128 stands for zero in the data rows.
Here are some numbered points:
[130 117 201 101 159 145 158 157 151 123 140  34 164 149 115 119 134 123  96  85 104 149  99 137] 0
[110 131 123  81 122 120  72 112 120 121 125 190 128 121 110  98 127 125 165 161 118 127 157 149] 1
[141 117 113 160 127 153 136 119 137 124  46  41 111 139  98 195 109 114 117  95 120 171 118 151] 2
[117  94 194 201 143  71  53 158 132 101  93 201 153 191 125 174  36 136  47 195 160 111 122 172] 3
[127 116 166 133 152  50 100 181 133 121  82  70 133 179 143  88 137 109  88  95 127 101 151 150] 4
[ 72 133 198 198 133 141 174  76 143  98 195 106 136  76 182 138 117 119 122 120 147 120  33 202] 5
[146 114 106 126 112 111 136 140 131 141 135 116 148 140 109 125 156 117 132 126 127 121 141 119] 6
[  0 131  46 126 126 117   0 115  58 145  67 126   2 172 106 255  24 143  44 190 184 174 157 207] 7
[ 72  79  91  93 115  70  63 116 117 139 137 178 150 162 117 106 133 109 147 201 133 109 137 201] 8
[112 141 182 112 116 130  78 110 135  81  80 128 100 115 109 137 111 143 137 121 109 159 130 163] 9
[129  90 140 115 119  79 175 193 137 150 125  42 167 178 137 124 165 123 106  96 109  84 157 120] 10
[100 203 110 161 135 155 173  89  64 101 155  91  96 196 133 118 138 116 146 149 152 197  93 107] 11
[161 112 122 108 139 145  65 128 128 159  98 140 135 126  95 140  98 139  98 139 113 161 145 132] 12
[ 81 132 141 121 113 117  84 124 105 120 133 134 106  96 113 155  92 139 124 166 133 163 121 186] 13
[139  72 120 175 163 118 103  95 143 131 105  63  91 105 176 143 113  98  54  85 153  75 119 135] 14
[107 125 176 100 143 105 133 148 118 129 152 100 153 160 127 114 108 130 133 148 119 139 132 148] 15
[112 122  94 100 107 126 125 121 120 141 190 152 146 116 101 107 166 117 153 160 133 139 113 141] 16
[159 129  92 134  97 121 138 122 107 127 118 116 121 155 108 127 140 140 143 156 122 176 119 110] 17
[181 214  76 201 148 255 247   0  66 115 183 136  26  81 173 228  52 142 166 113 189 157 118   0] 18
[127  51 147 122 138 130 105 152 194 113 161 122 154  67  91 162 132  98  78 119 147 105  81 165] 19
[140 125 126 130 102 125 166 130 124 116 111  69 130 169 115 144 150 137 143 120 116 161 121 115] 20
[143 129 108 133 111 124 128 121 113 131 120 122 124 145 120 131 130 133 134 145 125 153 129 120] 21
[129 112 147 161 130 109  97 134 131 117 109 151 130 154 128 150  91 132  92 153 145 129 121 144] 22
[139 124 123 128 107 122 155 126 133 115 118  86 130 161 122 130 159 131 140 116 118 144 120 117] 23
[150 101 166 132 114  94 101 163 161 112 116 154 136 116 128 132 131 143  99 115 126  90 144 123] 24
[130 154 131 183 127 168 131 111 101 156 120 140 135  98 167 127 133 133  72  97 129  78 144  98] 25
[122 118 141 148 135 134 132  99 132 144 156 106 120 144 159 150 127 131  92  95 139  87 130 107] 26
[142 130 131 123 170 136 109 101 124 155 146 122 126 140 129 135  89 111 119 112 143 113 155 111] 27
[116 187  96  88 156 117 165 118  71 171 130  60 116 250 150 103 147 122 166  92 118 122 205  66] 28
[ 96 155 155 107 159 126  81  91 124 145 132 132 107 146 144 126 104 128 134  99 130 117 150 147] 29
[130 136 145 154 105 100 126 159 115 109  74 104 163 144 122  85 167 112 117 124 101 116 142 152] 30
[131 129 158 173  92  85 124 171 115 114  65  94 183 166 123  84 173 112  98 115  94  97 150 160] 31
[154 110 116 144 120  83  57  98  93 173 125 107 135 165 125 118 108 121  87 142 126 129 171 139] 32
[140 116  82 126 103 126  89 112 125 153 132 150 141 110 101 122 163 113 126 132 123 110 154 134] 33
[129 133 146 149 121 136 180 137 164 111 176 182 139  77 147 128 151 129 145 108 144  69 113 105] 34
[143 139 146 129 150 150 175 134 135 141 130  81 136 137 146 126 127 128 125  91 118 123 125 101] 35
[129 117 132 158  95 179 180 130 147  94 168 155 143  81 119 151 160 133 110 141 137 125  72 107] 36
[108 225 173 216 209 224 201 135 157  82  96  46 138 167  96 168 131  80  85  26 160 179  38 120] 37
[ 98 140 154 100 110  90  78 147 144  95  98 105 114 133  90 120 161 119 138 100 116 142 137 176] 38
[129 139 117 137 117 113 120 143 119 123 107 118  99  97 140 107 133 142 128 133 123 166 104 148] 39
[174  92  71 115  91  80 154 168 138 160 150  94 186 168  75 120 192 100 144 124 127 105 169  98] 40
[121 133 159 155  96 120 162 167 111  98 107  73 140 117 133 115 174 126  95 104 111 114 121 128] 41
[179 146 152 104 115 113 131 150 109 109 145 127 132 125 121  63 147 146 147 141 108 182 120 104] 42
[108 114 134 170  89 107  99 160 142 111  39  99 112  82  94 220  87 145 111 136 113 165 123 205] 43
[127 167 101  95 119 118 173 145 114 122 159 144 135  88 127  46 178 119 210 144 118 153 118 135] 44
[126 149 137 137 141 153 141 107 141 129 108 144 129 127 134 128 108 137 159 124 121 150 103 139] 45
[147 119 167 171 140 150 147 148 136 114 106  95 147 106 110 166  84 124  94 127 130 148 105 142] 46
[125 121  86 130 112 126  94 110 120 154 144 154 136 120 113 127 158 111 116 128 133  98 151 128] 47
[168 101  92 158 110 132 159 114 133 128 125  71 133 138 122 133 164 110 113 115 132 139 103 110] 48
[ 20 194 160 134 138   6 117 154  90  91 101  78 123 252 115 124 123  86 185 138 149 128 171 222] 49
[137 115 119 142  91 127 106 147 124 118  92 184 148 115 124 111 147 146 114 166 108 124 127 135] 50
[127 104 153 116 159 177 102  92 116 122  96 140 123 134 149 139  65 131 101 152 118 113 143 117] 51
[131  98 116 141 133 112 113 136 134 144 115  91 123 136 130 151 127 120  89 110 136 107 138 131] 52
[165  91  23 142  82 138 224 104 134 188 164 136 162 142 124 178 159 130 198 127 123  76 164  77] 53
[101 158 149 122 151 127 128 127 131 112 137 129  92 123 147 134 114 132 129 101 144 117 132 121] 54
[ 94 130 136 127 131 133 120 152 138 109 137 150 132 139 112 137 146 118 101 130 142 110 117 134] 55
[123 107 179 167 139 153  76 108 118 124  96 128 156 165 119 164  83 124  49 139 125 111 135 138] 56
[189 156 156 118 147 154 156 155 102 121 128 105 121 103 122 125  68 145 128 145 125 176 148  66] 57
[107 135 109 126  92 113 121 134 117 137 106 123 124 155 113 155 137 148 140 139 117 152 139 144] 58
[136 156 153 141 148 157 149  98 113 120 137  90 114 133 137 128 103 131 133 118 129 168 104 122] 59
[ 89 155  65 152 124 162  96  75 106 143 110 136 129 135 104 137 167  89 129 112 132 116 134 156] 60
[113 139 171  11 198 210 153 132 123  97 136   8  84 138  88 136  78 135 146 114 113 245  88 117] 61
[130 130  99 171 109 134 180 130 136 135 172  97 114  82 134 156 150 126 119 102 148 128  94 117] 62
[140 118 117 136 152 117 124 118 128 106 123 109  75  75 159 106 118 112 121 118 148 121 115 127] 63
[157  97 119 111  98 160  60  74 129 117  94 165 100  53 122 136 121 137 122 138 105 120 150 127] 64
[139  80 103  60 128 179 139 112 143 172 199 178 135  70 145 134 119 158 140 154 118 106 127  88] 65
[113 111 130 134 113 125 102 103 143 130 149 166 107  96 151 140 121 148 121 136 135 117 106 147] 66
[169 106  97 105 113 112 132 127 153 133 121  92 138 132  94 110 173 116 159 110 116 159 119 131] 67
[148 142 108 164 127 108 144 125 122 111 145 100 100  83 142 100 158 102 128 102 150 133 101 129] 68
[226  56 128 107 117 153  92 126 177 127 128  68 148 114  48 153 148 112  80 102 118 167 111 102] 69
[212  82 126 118 108  82 196 138 142 158 162 125 191 144 161  48 147 147 189 167  99 147 102 105] 70
[139 157 116 132 142 139 175 109 106 122 161  83 128 166 129 105 153 103 148 113 145 136 125  89] 71
[114 139 166  75 173 162 146 143 128 110 132  64 112 134 107 130 100 124 134 115 122 188 110 126] 72
[106  92 175  96 129 158 147 201 160 113  95  96 129 105 113 186  83 174  93 147 109 181  82 152] 73
[186 119  62 121  98 131 145 127 124 156 117 120 135 160  93 140 149 139 157 139 117 175 141  84] 74
[173 121  84 120 102 126 137 130 128 146 117 119 129 139 103 134 148 138 150 133 118 158 138 101] 75
[111 180 147 154 143 118 148 139  95 154 128 171 123 112 202  74 104 154 141 138 122 119 127 129] 76
[173 110 133  74 144 148  93 162 134 142  73 109 125 154 101 128 100 156 107 132  95 180 147 100] 77
[ 32 131 137  75 168 136 114 133 112 102 151 131 101 149 122 151  90 113 139 162 153 130 131 164] 78
[ 86 129 103 117 150 127 145 108 143 138 158 132 143 139 128 120 148 100 164 124 142 114 107 162] 79
[126  68 144  68 132 109 122 156 168 157 174 132 157 125 129 119 140 139 122 132 120 108 118 136] 80
[121 175 247  89 156 153 135 140 126  80  63  88 144 164 129  97  91 147 153 105  78 160 150 137] 81
[ 44 218 203 108 179 129 137 144 143  91 159 163  48 117 186 136 103 148 134  52 166  82 135 108] 82
[115 102 206 187 148 156  60 100 113 112  84 122 164 180 119 172  59 117  13 145 126 104 135 148] 83
[162 142 136 160 139 149 146 113 123 134 126  84 134 138 133 118 145 111 101  85 125 120 125  97] 84
[126 132 152 162 103 102 124 164 116 113  74 117 168 146 124 102 150 121 107 137 104 116 139 159] 85
[115 129 136 117 131 127 136 133 139 121 148 138 116 114 136 134 128 134 135 121 135 115 125 123] 86
[135 173 137 108 120 149 145 145 120 114 107 141 114 106 115 119 123 148 166 127 109 167 135 118] 87
[ 38 162   0   0 175 255  42   7  93 157 213 255  87 155  81 127 176 121 137 203 144 124 131   7] 88
[118 127 134 132 138 126 124 113 127 139 139 119 117 143 152 133 127 130 110 109 136 104 132 119] 89
[134  97 133 121 136 129  97 111 168 135 174 217 110  82 154 141 121 141 114 116 155  64 127 102] 90
[128 163 139 163 154 172 167 133 141 124 127 107 141 148 118 149 132 119 110  93 140 140  97 110] 91
[121 113 103 113 123 107 159 154 127 149 126  99 147 163 133 133 151 129 138 128 120 116 146 119] 92
[157 106  95 127 105  93 135 148 136 149 140 106 165 160  93 124 174 110 134 117 123 109 153 115] 93
[105 134 153  68 173 176 138 127 127 118 129  61 112 134 109 133  92 123 137 117 118 190 108 136] 94
[124 170  99  91 117 120 167 137 110 112 150 150 129  91 123  44 179 117 218 146 116 160 119 137] 95
[152 126 113 124 126 113  94 118 118 135  80  98 110 158 125 113 129 128 126 123 113 158 141 128] 96
[  0 144 211  75 173  97  12 141 160  59 150 255  26  72 157 210  15 167 119 162 193  70 142 190] 97
[197 158 164 124 163 112 198 168 136 102 119  86 132 123 150  47 130 123 167 110 119 166 102  94] 98
[183 117 179 106 120 123 144 172 162 115 116 136 142 124 132 110 137 156 121  99 104 106 148  82] 99
[125 165 102  94 123 121 176 148 117 122 153 135 140  90 126  49 175 117 210 143 114 158 109 138] 100
[134 150 144 112 165 131 123 128 151 125 129 163 103 127 137 142 102 126 141  91 148  78 168  91] 101
[ 50 119  99 132 147 127 144 132 111 146 157 156 110 151 159 188  95 140 112 164 161  97 128 137] 102
[162 125 131 162 117  94 184 179 134 139 141 199 183 160 146 107 119 145 144 180 132 112 123  96] 103
[155  85 161 165 130 101  89 142 158 129 103 147 146 155 129 160  99 137  66 126 134  94 137 129] 104
[138 174 157 104 156 138 117 102  84 179 120 111 149 171 146  96  93 148 152 110  92 146 174 118] 105
[140 118  82 138 101 133  84 107 115 160 142 164 154 111  95 125 164 111 112 133 128 100 153 132] 106
[ 93 149 129 137  96 123 183 149 111  95 114  84 111 125 130 138 139 139 159 143 120 173 102 150] 107
[147 129  99 139  93 123 139 122 111 123 133 129 120 139 113 136 138 141 139 159 129 168 116 114] 108
[122 150 112 117 137 127 129 126 115 134 102 131 122 131 140  94 128 131 156 133 111 153 129 137] 109
[105 143 148 136 144 121 150 131 122 114 111  87 120 145 150 109 136 117 129 107 128 122 121 140] 110
[112 134  95 111 125 116 187 148 101 163 129  84 147 183 145 119 152 124 149 117 112  98 178  92] 111
[ 72 143  86 111  97  82  45 161 112 127  75 232  94  80 120 112 110 159 159 203 121 176 122 217] 112
[ 91 122 171  84 131 113 172 161 175  84 199 155  90  83 152 142 138 148 151 108 152  90 102 111] 113
[156  67 167 179 132 146  87 107 167 106  82 224 144  48 156 149  57 138  96 172 127  77 112 161] 114
[ 64 150 163  77 124  69  52 146 152  86  99  94  96 146  86 116 178 104 144  74 125 130 146 203] 115
[128 115 143 148  86 121 148  89 158 118 168 124 110  57 173 123 178 138 142  81 123  79 105 134] 116
[141  90 119 142 104 176 125 111 152 117 146 123 117  48 109 164 138 132  97 127 129 150  72 139] 117
[185  94 132 176  70 101 149 174 129 115  96  95 143 120  97 164 120 153 103 156 115 172 115 125] 118
[122 142 143 158 125 140 129 130 119 130 104 133 152 145 127 135 115 131 112 137 119 136 122 139] 119
[131 185  95  79 115 115 206 166 104 114 165 158 137  66 130  17 190 121 246 157 113 164 121 126] 120
[117 161 217 211 120  54 212 190 134  40 115   0 116 100 170  65 198  86 101  52 142 109  68 163] 121
[134  88 127 136 107 177 121 117 152 110 144 119 113  51 106 174 131 134  85 121 134 149  74 137] 122
[140  91 130 162 153 118 122 103 137 125 117  85 116 118 163 128 124 101  83  99 145  84 118 130] 123
[141  93 110 158 127 111  82 129 140 155 105 179 124 140 139 176  80 149  91 153 141 108 143 130] 124
[125 144 122 149 113 144 151 122 113 107 131 113 116 137 111 153 126 130 127 141 137 163 108 119] 125
[111 120 140 100 128 132 101 111 109 115 101 111 127 132 137 104 138 114 128 124 107  98 165 136] 126
[153  99 135 149 157 106  95 129 137 113  97 105  82  80 167 111 108 114  84 103 146 105 125 128] 127
[132 120 131 130 138 118 119 130 128 113 118 112 100  94 152 109 127 121 116 120 136 118 122 132] 128
[154 119 110 101 139  95 130 160 115 139 117 147 177 175 116  56 152 112 152 168 111 140 140 125] 129
[199 113 101 108 121 133  75 110 153 118 129 140  89  77  75 151 132 117 128  97 143 127 163  86] 130
[140 126 130 131 112 130 151 122 131 114 117  84 126 161 121 137 148 132 132 115 118 153 114 117] 131
[147 120 124 117 142 139  73 125 127 150  90 130 131 133 101 140  98 128 108 130 117 153 144 141] 132
New points follow, each followed by the numbers of its two nearest points above by angle, nearest first.
[134 129 152 114 119 133 107  86 130 107 118  90 126 124 130  93 168 107 136  90 108 113 134 135] 126 115
[162 133 106 132 120 101  76 119 111 127  51  90  98 158 119 115 130 133 122 121 111 178 145 132] 96 132
[136 157 152  84 118 126 112 159 128 123 101 178 119 126 129 106 118 167 159 136  99 142 159 110] 87 1
[176 110 177 127 147 174 104  70 139 138 112 169 114  93 184 131  68 163 113 113 108  88 151  83] 51 114
[146 112  64 125 109 137 174 110 124 167 151 130 133 123 132 152 145 130 168 127 130 108 152  90] 53 74
[134 125 100 127 121 132 145 120 125 145 134 127 128 126 131 138 132 130 143 129 127 124 138 114] 53 74
[123 108 133 116 121  98 154 163 128 139 123  72 150 176 134 124 160 123 112 104 115 100 152 116] 10 92
[192 144 125 157  98 110 197 180 119 128 146 204 168 151 149  92 124 164 155 182 123 130 128  64] 103 70
[132 126 115 109 141 100 133 158 115 138 128 153 169 175 121  75 134 117 148 170 124 136 136 134] 129 103
[112  98 140 113  73  93 126 141 152 100 146 136 133  75 132 101 187 133 153 135 112 110 110 169] 116 16
[147 125 167 131 159 137 213 154 158 142 126  61 151 148 172 123 133 140 128  66 116 100 122  97] 35 0
[107 179 130 153 148 114 136 128  95 161 135 153 111 115 199  83 111 148 131 123 130 111 134 129] 76 82
[117 137 106 140 113 122 121 129 132 112 100 171 103  71 135 122 120 138 166 154 126 153 108 170] 112 39
[123 139 121 117 137 128 130 128 120 129 112 142 118 124 147 100 117 138 150 142 120 142 123 136] 109 76
[116 152 156 115 145 148 127 115 122 116 116 115 113 129 133 126 113 131 139 112 121 135 136 127] 81 54
[ 83 179  96 139 143 150 136  89  85 134 146 101 103 154 117 152 121 103 138 121 150 146 134 128] 11 60
[142 172 169  56 108 122 104 185 126 121  83 208 115 124 127  91 112 196 171 144  82 154 178  98] 87 1
[124 132 111 122 137 119 122 118 118 133 126 122 123 149 126 124 128 116 138 128 135 121 146 124] 28 111
[110  99 171 163  73 114 153  83 182 108 195 137 105   6 188 148 186 145 136  66 130  51  83 159] 116 34
[  0 136  36  58 230 125 197  42 167 160 253 101 152 155 137 115 177  15 255 106 188  78  64 255] 79 16
[131 146 113 132 122 158 139  93 117 137 138 124 102 108 130 160 106 142 148 127 130 153 124 118] 18 59
[112 136 135 123 149 131 148 101 116 106 167 112 127 180 127 124 132 102 133 129 151 114 129 105] 71 11
[ 74 181 117 126 145 138 189 122  84 118 163 146 109 183 156 137 109 130 164 158 153 125 142  97] 11 102
[ 82 142 159 134 152 123 166 138 116  92 103  52 117 145 158 107 138 104 126 104 129 124 109 153] 110 121
[110 111  75  83 103 116 113 110 124 147 222 153 164 109  73  95 194  91 165 161 142 134 110 157] 16 79
[109 122  77  68 100 126 110 114 119 152 211 152 166 123  63  91 198  99 172 163 129 151 122 151] 16 44
[110 123  66 144 111 177 182  99 130 172 121 145 135 103 139 194 105 148 166 141 121 123 127 127] 53 18
[212 111  95 108 117 140  73 118 158 123 117 148  80  60  79 157 126 130 127  91 138 134 173  75] 130 64
[130 101 132 112 123  94 161 167 132 142 132  67 156 171 139 114 162 122 116 106 116  93 152 112] 10 92
[ 68 129  99 104 156 123 158  95 151 139 174 122 141 139 130 123 160  92 184 113 148 103 105 166] 79 16
[ 70 203 114 146 145 182 152  84  84 118 145  96 105 150 105 169 114 103 141 126 149 160 128 131] 11 125
[109 118 136 134 111 117  98  98 151 137 160 180 113  94 152 139 124 153 134 129 133 122 100 156] 66 90
[175 111 115 158  83 165 146 122 106 162 145 175 159  88 159 120 142 156  92 144 104  83 147  73] 25 65
[116 127 192  50  90  88  83 164 145 121 103 186 161 120 131  64 154 171 176 141  60 115 168 160] 1 50
[ 95 174 143 139 146 113 147 120  99 139 143 160 110 133 204  68 124 150 143 131 128 115 118 127] 76 82
[191 139 157 138 123 139  99 112 146 124 123 140  98  73 134 129 131 143 102  73 126 109 148  79] 130 99
[164 167 167 134 183 179 255 150 141 150 114  18 157 159 179 106 131 127 140  44 102 132 107  67] 35 84
[164 138  95 132 117 109  76 113 114 136  50  90  90 138 120 110 131 133 130 116 103 177 146 141] 96 132
[202 118 109  89 125 133  80 129 159 118 132 159  87  60  82 143 127 127 142  99 141 123 175  76] 130 64
[156 109 140 114 112 108  99 138 130 128 132 129 133 104 108 120 119 134 127 147 120 146 139 137] 12 69
[131 103 150 116 160 164 110 112 127 129  95 140 125 136 155 136  74 138 106 142 117 112 140 112] 51 56
[135 100 199 176 141  54 128 227 158 101  28  38 176 238 115 147 114 114  51  98 118 116 143 158] 4 31
[143 148 130 157 137 136 132 141 103 129  96 130 111 103 152 116  90 147 119 149 125 167 111 131] 39 57
[183 134 177  54 123  98 100 172 175  91 132 109 100 107  97  85 177 138 139  61 110 134 151  88] 99 42
[143 157 146  86 108 131 110 156 128 120  94 180 116 123 125 108 122 170 158 138  99 152 157 107] 87 1
[255 117  74  91 113 146  30 102 171 115 120 174  35   3  36 180 116 122 131  79 160 141 203  42] 130 64
[116 139 161 125 167 131 186  86 122  79 166  64 140 249 134 124 142  82 137  99 157 103 132  82] 71 28
[139 144 144 128 138 151 138 106 146 119 121 130 116 107 131 133 119 138 149 106 123 150 112 132] 45 59
[134 108 147 116 165 185 105 100 117 130  87 148 116 127 160 146  56 145  92 148 117 116 141 106] 51 56
[178 115 205 100 151 174  95  68 138 135 122 189 120 104 186 114  61 175 122 121  96  88 166  71] 51 101
[128 113 151 114 158 162 105 101 121 126 100 126 117 141 150 141  84 129 105 129 126 111 148 111] 51 56
[205 131 157 137 124 135  82 115 163 124 118 144  84  75 131 136 138 145  90  60 130 102 150  71] 130 127
[143 128 163 160 143 144 138 140 128 122 108 102 140 111 115 158  81 126 103 130 129 148 117 138] 46 73
[120 126 103 148 120 117 115 111 121 135 128 111 102 127 125 163 120 121 117 121 146 126 136 134] 7 52
[128 105 132 110 118  88 167 168 133 140 131  66 156 171 140 107 169 122 122 102 112  92 152 114] 10 92
[147 151 114 180 103 189 152  51 101 141 161 139 153 146 130 139 146 133 113 127 123 133 106  91] 18 25
[109 131 128 109 100 175 125 136 149  95 137 164 141 108  83 140 174 133 121 138 120 143  95 129] 36 117
[130 119 119 136 112 130 104 141 124 133 105 167 144 121 125 114 133 136 114 154 114 123 130 138] 50 112
[139 118 148 141 124 124 125 139 127 145 126 131 152 147 143 132 125 139  89 118 120  90 148 110] 104 24
[183 137 181  33 127  87  68 173 186 107 118 118  92 117  95  80 182 148 138  45 103 121 177  82] 99 38
[120 112 140 141 114 119 106 103 151 130 145 162 118 101 148 142 121 147 125 131 130 117 103 151] 66 90
[140 115  72 125 113 128 152 114 125 158 149 133 129 125 128 149 138 125 155 129 136 106 153 102] 53 74
[ 89 101 103 103 122  82  72 110 119 136 125 159 144 178 117 114 128 106 145 171 135 115 145 175] 8 1
[147 161 107 158 136 185 170  88 106 126 140 128  86 110 145 169  91 138 132 120 148 142 123  72] 18 59
[115 141 135 146 152 142 157  83 118  97 176 100 121 192 125 138 136  94 123 117 166 114 118  93] 71 11
[149 159 156 135 107 143 145 138 134  98 112 142 102  93 138 121 132 158 140 113 115 148 117 104] 87 57
[ 80  90  94  99 124  74  75 110 119 137 144 163 150 172 125 102 136 103 147 184 136 106 141 185] 8 1
[ 71 118  94  93 130  93  79 122 114 140 156 193 150 188 101 124 124 115 155 198 144 133 139 173] 8 1
[112 146 185 112 141 100 175 185 119 103 126  97 143 122 123 117  85 138 162 155 119 163 120 152] 15 81
[146 161 106 159 136 184 173  80 101 127 145 125  88 112 149 163  98 135 136 121 146 137 127  70] 18 59
[ 85 127   4 119 146 167  65  92  45 201  52  38  25 139 119 240  44 134  83 140 138 190 183 134] 7 2
[121 143 172 177 127 102 176 150 132  82 124  56 120 108 155 104 161 108 106  87 138 115  93 145] 121 41
[151 110 121 120 105 150  91  93 125 118 110 144 108  86 125 131 131 136 124 135 116 124 141 120] 64 130
[143 136 143 133 145 139 173 135 138 134 128  86 140 141 142 125 133 126 131  94 122 121 125 106] 35 84
[128 105 131 119 131 119  95 118 163 134 162 193 112  97 138 149 121 134 119 117 152  70 143 117] 90 66
[101 164 116 134 151 151 128 100  97 129 134 118 110 145 125 143 118 120 132 126 139 139 135 127] 11 18
[ 40 127 144  76 161 128 113 141 120 101 148 138 111 143 120 149  97 116 137 161 149 127 129 166] 78 97
[126 142 126 118 132 120 127 137 117 128 101 134 125 135 140 100 121 138 149 141 115 151 129 138] 109 87
[ 11 125 147  59 181 125 111 158 114 113 163 130 111 149 119 159  83 109 133 163 156 122 130 178] 78 97
[124 130 120 100 143  86 127 160 111 134 125 163 168 194 127  63 131 120 160 182 119 138 139 134] 129 8
[ 79 120 104  96 128  93  85 127 116 137 147 175 143 177 108 119 126 117 150 179 139 130 138 167] 8 1
[ 57 149 131 101 135 116 133  94 121  90 221  88 116 122  88 121 171  73 170 124 166 143  92 180] 79 16
[ 94 110 161 166  78 135 152  59 173 111 204 152 107  27 183 148 174 140 146  79 132  53  78 157] 116 34
[119 149 150  89 160 163  44  51 150 135 123 109  64  89 116 161 104 127 128  50 127 128 149 142] 29 9
[108  62 151  68 162 117  86 150 148 158 139 130 158 152 127 139  97 126  93 142 121  81 157 141] 80 104
[ 85 136  89 145 128 128  83 112 103 140 112 126  77 136 127 189  92 134  96 142 154 147 134 152] 7 13
[134 112 147 121 149 157 124 109 126 125 108 135 128 134 154 130  92 134 113 136 120 111 137 115] 51 56
[130 140 130 135 131 145 130 109 137 119 125 131 123 112 117 135 123 131 146 120 128 146 114 138] 45 59
[109 138 163 155 128  97 163 158 132  87 131  82 122 115 142 104 158 107 119 100 140 111 104 144] 121 41
[131 101 157 112 167 181 107  95 123 124  93 142 121 132 161 140  67 139  96 147 117 105 140 106] 51 56
[ 73 135  89 137 129 127  76 116 100 141 103 131  80 142 122 193  85 137  99 150 149 148 137 160] 7 13
[113 146 172 182 131  86 171 153 130  76 130  55 116 114 155  92 169  95 108  80 146 105  95 149] 121 110
[ 66 155  83 107 114 101  72 149 101 124  84 189  89  88 125 113 106 144 165 190 126 180 123 203] 112 13
[ 76 161 205 114 219 110 164 175 115 137 133 116 137 251 193 122  53 140 104 124 148 100 155  98] 15 82
[156 185 169 139  96 159 162 145 137  82 103 145  85  64 141 126 142 175 147  93 106 161 110  91] 87 57
[119 102 153 143  90 116 134  98 164 113 180 149 114  40 164 136 160 140 136 103 131  80  99 150] 116 34
[ 64 136 147 135 131  95 102 136  96 137 174 190 195 214 130  95 144 106 103 179 139  75 145 152] 8 55
[144  73 154 167 136 152  80  99 156 111  94 222 142  55 150 151  63 137  95 169 126  77 120 153] 114 124
[159 180 176 142  90 155 164 147 143  77 104 136  89  71 135 122 150 174 146  93 106 166 104  95] 87 98
[134 123 118 146 101 127 109 132 124 118 105 159 140 119 114 123 139 130 120 152 120 132 122 143] 50 112
[158 117 106  73 127 189 169 135 116 157 125 195 152 132 149 108  94 184 167 194  89 152 135  66] 65 103
[143 130 113 103 146 104 118 110 116 133 120  88 134 163 125  78 160  94 151 105 123 110 163 119] 28 126
[ 71 176  33 162 123 179  80  36  89 150  96 139 130 145  92 135 183  69 143  99 132 106 155 166] 60 47
[112 130 121 127 141 141 114 119 111 148 126 173 123 109 171  99 113 140 121 149 122 108 130 129] 76 66
[ 79 161 137 133 111 103 131 138 105 102 114 154 157 182 109 102 136 125 167 185 120 171 109 182] 49 8
[146 130 158 163 115 122 205 146 182 101 192 188 164  61 158 103 188 115 148  81 142  27 114  96] 34 116
[ 64 119  99  96 129  88  83 118 110 140 158 180 148 187 104 122 128 112 152 185 146 122 140 172] 8 1
[160  69 127 141  90  92 192 186 144 138 154 210 180 147 177 105 117 181 135 220 120 122  91 100] 103 70
[ 69 165 175 144 167 116 197 136 112  68 100  16 102 150 184  84 153  92 137  80 132 117 101 149] 110 121
[ 29 118  76  70 133  54  29 106 106 142 164 219 155 236  81 112 138  98 181 222 152 132 154 211] 8 1
[117 125 118  92 150  87 128 164 110 141 135 157 175 185 124  61 131 113 158 181 124 131 144 146] 129 8
[146 114 187 135 148  46 112 209 138 121  74  65 158 186 142  77 134 115  81 105 116 111 152 144] 4 31
[ 17 126  54  87 172 121 173  87 160 141 190 114 150 144 116 114 196  50 216 111 160  96  85 214] 79 16
[ 46 137 172 101 144 116  68 135 148  87 132 225  79 100 134 173  67 153 132 155 156 107 134 166] 97 78
[123  93 103 160  85 123  69 143 128 142 108 199 159  88 111 138 137 130  83 174 120 103 133 161] 50 106
[128 100 132 112 141 120  86 110 184 134 187 235 101  69 149 160 115 137 114 106 165  37 150 101] 90 66
[137 190 187  27 100 105 103 210 120 106  72 236 115 122 129  72 112 219 207 153  65 155 202  98] 87 1
[148 117 172 115 145 162 102  87 135 129 117 164 114 108 165 133  80 154 117 118 115  96 152 100] 51 101
[150  73 151 124 115  64  69 183 156 147 104 180 161 134 144 108 123 149  86 149 115  82 155 145] 24 104
[116 125 108 149 121 117 113 114 124 133 133 120 109 123 125 161 122 122 116 123 147 119 134 137] 7 52
[ 60 140   3 122 169 168 102  53 139 147 143 123  96 151  88 174 183  44 144  73 181  75 146 143] 60 79
[102 133 140  61 164 103 129 143 133 150 182 132 139 173 124 108 115 127 160 136 141 129 144 127] 15 80
[167  96 105 101  81 171  55  64 125 109 110 166  94  48 101 136 143 136 127 142 106 126 154 114] 64 130
[122 144 128 125 132 133 141 144 122 123  90 149 124 116 149 102 110 148 152 153 110 155 113 141] 109 87
[131 146 121 120 135 126 141 142 113 127 101 148 125 113 151  80 126 140 159 148 113 154 118 136] 109 120
[  3 129  68  86 191 113 181  76 164 154 205 108 155 156 127 112 182  49 222 102 165  88  89 215] 79 16
[158 128 204 195 153 163 141 153 134 106  90  83 155  88  90 191  43 119  73 129 130 160 103 155] 46 73
[164  88 143 145 128 101 184 200 181 146 126 153 184 163 148 127 131 153 115 134 122 102 107 104] 103 99
[145 107 255 141 120  88 171 214 144 127 117 189 201 141 205  86  60 213 101 188  82 117 101 137] 103 76
[182  89 127 122 113  92 181 141 142 144 156 128 171 133 158  70 144 141 168 158 111 131 108 114] 70 103
[151 163 153  98 153 133 102  99  95 192 120 124 147 171 148 104  80 156 145 122  91 146 179 111] 105 28
[195  61 190 183 135  77  63 150 156 137  82 148 164 187 139 160  65 147  29 134 132  80 159 109] 104 22
[ 86 192 103 150 137 168 140  86  80 132 148  95 109 147 106 150 132 101 139 117 148 159 125 133] 11 125
[150 119  77 124 109 138 168 103 124 155 148 120 132 125 125 143 142 125 169 124 124 114 151  93] 53 74
